One turning vector, and how many steps it has turned
The counts run from 0 to 161.
[8, 35, 5, 14, 5, 0, -3, 9, 8, -23, 12, 11, -3, 7, -9, 11, 5, -5, 16, 30, 33, 11, 6, -9, 0, -9, -4, -2, 0, -26, -13, -4, 7, -13, -8, 0, 4, 13, -25, 5, 17, 33, -27, -9, 19, 8, -1, -21, 0, 0, 20, 7, 1] => 77
[-23, -3, 7, -16, 3, -2, 11, -4, -19, 4, 21, 15, 4, -26, -14, 2, -12, -5, -3, 15, -1, 18, -9, 13, -4, -18, -16, 20, 19, -25, 18, 8, -6, 3, -8, 13, -6, -10, -8, -7, -17, 37, 2, -7, -13, 24, 21, 2, -4, 3, -6, -19, 9] => 156
[-2, -15, -17, 13, -13, 2, 14, -1, 20, -7, 10, -1, -1, 1, 1, 0, -30, -1, 6, -8, -14, 26, 20, -11, -1, -18, 4, -5, 10, 2, -11, 0, 21, -1, -7, -22, -1, 4, 13, 1, 3, 10, 46, 17, 10, 2, -28, 13, 10, 22, 23, 17, -7] => 87
[10, -13, 4, 9, 11, 7, 36, 29, 7, -1, 3, 5, -8, 2, -17, 2, -1, -11, -23, -12, 7, 28, 16, 3, -1, -11, 13, -4, -28, 12, -2, 19, 18, 7, 0, 17, 6, -21, -16, 8, 30, 3, 30, 3, -9, 1, 3, -11, -6, 4, 14, 2, -21] => 31
[6, -11, 16, -1, -24, -1, 0, -20, 8, -2, -12, -5, -10, -25, -19, 7, -8, 16, 1, -6, -17, 4, 2, -10, -22, -20, -18, 16, 33, -2, 5, -27, 6, 9, -9, -25, -8, -12, 11, -6, -2, -2, -7, -12, 22, 10, -18, -11, -16, 12, -24, -1, 22] => 148
[13, 14, 17, 18, 3, 10, 25, -1, 3, 0, -12, -19, -27, -9, -10, -3, 4, 13, -27, -23, 20, 14, -3, -2, 10, -12, -2, 27, -11, -18, 18, 4, 10, -4, 0, 1, 21, 7, -15, -17, 11, 34, -1, 9, 6, 7, 18, -22, 6, 15, -8, 9, 21] => 70
[-13, 16, -13, 3, 5, -7, -9, 0, 7, -4, 24, 21, 21, -2, 0, 7, -27, -19, 5, 28, 9, 4, -1, 6, 7, -25, -20, 1, 2, -23, -15, 15, -4, -1, -16, 3, -1, -7, -2, 16, -1, 26, 30, -7, -1, 31, -9, 13, 2, 3, 31, 7, -1] => 81
[-9, 2, 12, -14, 17, 8, 23, 16, -10, -27, 13, 9, 0, 8, -7, -16, -18, -17, -5, 10, 31, 23, 9, 8, -3, 4, 23, 11, 10, -16, -4, 4, -14, 5, -19, 3, 3, -11, -8, 0, -5, 16, 36, 2, -8, 9, 14, -8, 1, 5, 0, -9, -23] => 26
[22, 9, -12, -12, 12, -14, -8, -30, -2, -17, -6, 24, -13, 9, 3, -2, -29, 10, 24, 22, 13, -6, 2, -19, -4, 8, -5, -5, 6, -17, 6, -22, -19, -19, -12, -23, 4, 3, 13, 0, 4, -7, 2, 19, -4, -13, 2, 12, 21, -1, 19, 10, 8] => 138
[-8, 3, 17, 11, -4, 27, -3, 12, -12, -15, -13, -13, 10, -5, -10, -21, 11, 5, -10, -16, 20, 4, -8, 14, -8, -5, 13, 12, 12, -2, 5, -6, -3, 23, -9, 5, 9, -18, -32, -9, -15, -19, 18, -20, -14, 17, -20, -9, -24, 3, -29, 1, 2] => 110
[33, 2, 12, 15, 1, 2, -12, -28, -4, -6, -37, -6, 11, -2, -8, -7, 6, 24, -18, -14, 2, -10, 7, -16, -6, -5, 6, 13, -3, 12, 10, -26, -16, -4, 12, 4, 14, -4, -19, 5, 16, -41, -19, 4, -2, -11, -19, 5, -2, 5, -3, 13, 14] => 54
[-4, 9, 10, 2, 18, 8, 18, 7, -11, -2, 8, -3, -3, -20, 5, -5, -15, 14, -21, -10, 12, 23, -4, -1, 14, -2, 13, 28, -11, -30, 16, 6, 9, -3, 3, -4, 20, 11, -26, -15, -2, 36, 17, 22, -1, 19, 31, 1, 25, 10, 12, 5, 0] => 160
[-2, -17, -17, -5, -10, -4, -4, -12, -16, 21, 15, 9, 26, -6, -10, 4, -7, -8, 26, 11, -17, 23, 0, -2, -6, -32, -5, 5, 27, 6, 4, 0, -7, 0, -1, 13, 10, 8, 15, 4, -4, 4, -18, -14, -13, -1, -22, 8, -10, 18, -25, -17, -16] => 96
[1, 16, -17, 10, -22, -8, -25, -13, 10, 5, -4, 22, 11, 8, -6, -3, -9, 3, 45, 13, 16, -14, -16, 8, -13, -15, -23, -17, 4, 7, 0, -14, -5, -3, -22, -5, 12, 3, 0, 16, -6, -3, -9, -10, -1, -2, -31, 1, 7, -2, 7, 13, 22] => 133
[-5, 8, 15, -30, -6, 2, 2, -13, -4, -4, 10, 21, -1, -27, -16, 6, -9, 19, 8, 21, 10, 12, -16, 8, -6, 0, 1, 24, 24, -31, 9, -12, -12, -1, -6, -16, 5, 6, -5, -13, -21, 25, -24, -3, 6, 23, 13, -14, 12, 15, -28, 1, 2] => 154
[-11, -27, 13, 6, -16, 5, 0, -12, -8, 5, -8, 3, 7, -30, -11, -10, -13, 13, 10, -32, -27, 24, 0, -14, -20, -3, 0, 13, 15, -3, 22, -6, 25, 16, -3, -21, 3, -4, -17, -16, -14, 3, 2, 12, -1, 16, -1, 9, 5, 2, -10, -4, 13] => 13
[20, -5, -12, 5, 28, -10, 8, -7, -9, 0, -6, 16, -5, 13, 1, -9, -32, 6, 17, -5, 4, 7, 3, -6, -7, -3, 8, -22, -10, -1, 24, -13, 9, -22, -3, 3, 16, 2, 3, 5, 17, -11, 10, 21, -20, -30, -6, 25, 14, -12, 35, 8, 6] => 47
[0, 2, 23, 8, -3, 28, 1, 14, -9, -24, -21, -12, 1, -9, -1, -24, 3, 25, -7, -26, 9, 9, -4, 0, -12, 8, 22, 11, 9, -4, 12, -13, 5, 19, -11, -16, 11, -9, -39, -14, -12, -18, 10, -2, 1, 9, -13, -9, -7, 11, -21, 15, -3] => 109
[10, 22, -24, 23, -19, 1, -15, -19, 16, 3, -2, 3, -3, 23, -11, -1, -11, -5, 43, 12, 28, -6, -13, 4, -4, -17, -8, -16, 13, 5, 0, -17, 4, -9, -16, 6, 19, 10, -1, 11, -7, 15, -3, -9, -2, -14, -33, -2, -2, 10, -1, 12, 24] => 132
[-2, -1, -9, 13, -14, 9, 18, 2, 21, 30, -6, 0, -14, 5, -2, -7, -1, 16, -4, -24, 20, -2, -22, 17, 0, -13, 2, -1, -18, 19, 9, 7, 10, 7, -16, 8, 20, 1, 0, 0, -1, 14, 45, 2, -16, 0, -7, 4, 8, 14, -2, 26, 15] => 125
[-4, -4, 13, -19, -3, -2, 24, -16, -4, 10, -6, 12, -16, -26, -14, -7, -13, 3, -20, -6, 11, 1, -15, 8, 5, -6, -10, 32, 10, -10, 21, -2, -21, 7, -14, 2, -3, -18, 15, -8, -16, 26, 29, 5, -13, 13, 31, -3, 2, 5, -14, -4, 23] => 65
[18, -10, -5, 13, -3, -23, 6, -25, -4, 7, -17, 5, -5, -7, -11, -8, -28, -8, -4, -13, -25, 0, 10, -22, -7, -21, -31, 10, 12, -3, 16, -21, -6, -9, -4, -10, -8, -25, 16, 10, 17, -12, 28, 8, 6, 2, -1, 17, -3, -1, 22, -6, 22] => 142
[0, 10, 12, -23, 5, 18, 17, 17, -5, -22, 5, 17, -7, 11, -21, -12, 0, -5, -2, 32, 51, 4, -3, 24, 6, -7, 14, 4, 5, -1, 0, -10, -21, -1, -8, 17, 2, -2, -3, -1, -5, 3, 10, -8, -10, -1, -13, -18, -10, 1, -17, 2, -13] => 116
[34, -15, 5, 5, 6, -19, 8, -29, -6, 1, -26, 9, -1, -12, -5, 3, -17, 9, -7, -16, -27, -8, 18, -30, -15, -6, -20, 8, -3, -5, 17, -22, -1, 0, 1, -17, -4, -24, 3, 6, 25, -23, 6, 17, 7, -3, 5, 9, 4, 2, 21, 1, 16] => 143
[-19, -11, 12, -16, -4, 0, 10, 25, 10, -9, 8, 24, 4, -9, -3, -10, -16, -2, -5, -6, 9, 10, -2, 10, -17, 12, 6, -2, -2, -9, -1, 7, 4, 25, -17, -14, -10, -31, -5, 4, -8, 2, 55, -4, -6, 21, 9, -7, 11, 9, 7, 3, -21] => 28
[19, 1, -21, 7, 26, -16, 2, -8, -23, 19, -3, 13, 3, 18, 1, -2, -27, 2, 8, -3, 1, 1, -10, -9, -3, -12, -2, -17, -20, 0, 25, 3, -3, -16, 4, 20, 9, -1, 1, 15, 17, -12, 9, 17, -28, -28, -5, 24, 17, -12, 27, -1, -2] => 46
[9, 31, 3, 23, 4, -1, -1, 2, 3, -12, 11, -3, 12, 3, -10, 8, 15, -6, -3, 16, 20, 2, 2, -5, 13, -32, -18, 4, -4, -15, -9, 9, 1, -16, -4, 19, 11, 6, -27, 12, 24, 30, -31, -16, 10, 12, -3, -16, -5, 1, 12, -1, 2] => 76
[9, -19, 17, 13, 28, 2, 15, 9, -36, -12, -11, -15, 5, -1, -10, -18, -3, 1, -10, -26, -7, 25, 17, -13, -11, -9, 17, 6, 5, 0, 21, 6, 5, 1, 7, 11, 6, -13, -26, -10, 14, -15, 3, 9, -20, -10, 16, 9, -3, -7, -3, -17, -5] => 106
[18, 17, -19, 9, 21, -16, -10, -29, -13, 4, -3, 17, 10, 18, -7, -1, -15, -7, 18, 24, 13, -5, -7, -11, 3, -28, -25, -2, 3, -4, 8, -8, -29, -21, 1, 14, 17, 2, 9, 10, 19, -3, -14, 5, -12, -10, 5, 16, 7, -5, 20, -3, 8] => 136
[14, 14, -19, 7, 10, -20, -28, -36, -9, 14, 2, 12, 21, 8, -6, 5, -4, -5, 16, 17, 5, -22, -13, 0, -1, -19, -28, -5, -7, 1, 2, -3, -28, -10, 0, 16, 19, -2, 2, 20, 13, -6, -10, -3, -7, 3, -8, 17, 10, 0, 13, 10, 2] => 135
[8, -2, -1, -7, 9, -6, 36, 27, 9, 7, 0, 24, -23, 9, -13, 10, -14, 2, -8, 8, 27, 8, 7, 11, 1, 2, 16, -12, -30, 6, 16, 4, 11, -4, -3, 14, -1, -5, -1, 1, 21, 15, 21, 17, -18, -20, 10, -8, 10, -4, 25, 8, -10] => 122
[0, -1, -18, -17, 8, -12, -15, -10, -7, 27, 9, 35, 14, 0, 4, -4, -12, 11, 22, 10, -1, -16, -22, 10, -11, 1, -18, -23, -17, 5, 16, 6, -7, -1, -1, 11, 15, -5, -5, 17, 0, -8, 9, -4, -28, -2, -14, 39, 24, -7, 8, 9, -9] => 44
[-19, -7, 8, -8, 4, -14, 20, 3, -15, 2, 18, 28, 5, -25, -15, 5, -12, -5, 0, 11, -7, 19, -2, -3, -9, -15, -20, 13, 13, -27, 24, 12, 6, -1, -12, 6, -14, -17, -4, -2, 1, 33, -11, -5, -10, 14, 31, -5, 3, -1, 18, -17, 6] => 157
[-2, -25, -3, -6, -5, -13, -12, -11, -20, 8, 9, 23, 26, -14, -11, 5, -6, -6, 43, 16, -20, 20, 6, -9, -19, -27, -12, -10, 16, 4, 14, -2, -2, -2, -4, 3, 3, -2, 2, 8, 1, -5, -31, -11, -13, -5, -10, 10, -6, 7, -6, -19, -18] => 97
[22, -17, -5, 14, -11, 2, 7, -11, 2, -9, 1, -3, -1, 4, -8, 14, 2, 2, 19, 0, -16, 35, 24, -25, -3, -28, 15, -3, 7, 11, -10, -8, 21, -5, 12, -9, 10, 25, 3, 9, 20, -9, -26, 14, 14, -12, -32, 0, -4, 23, 0, 5, -19] => 92
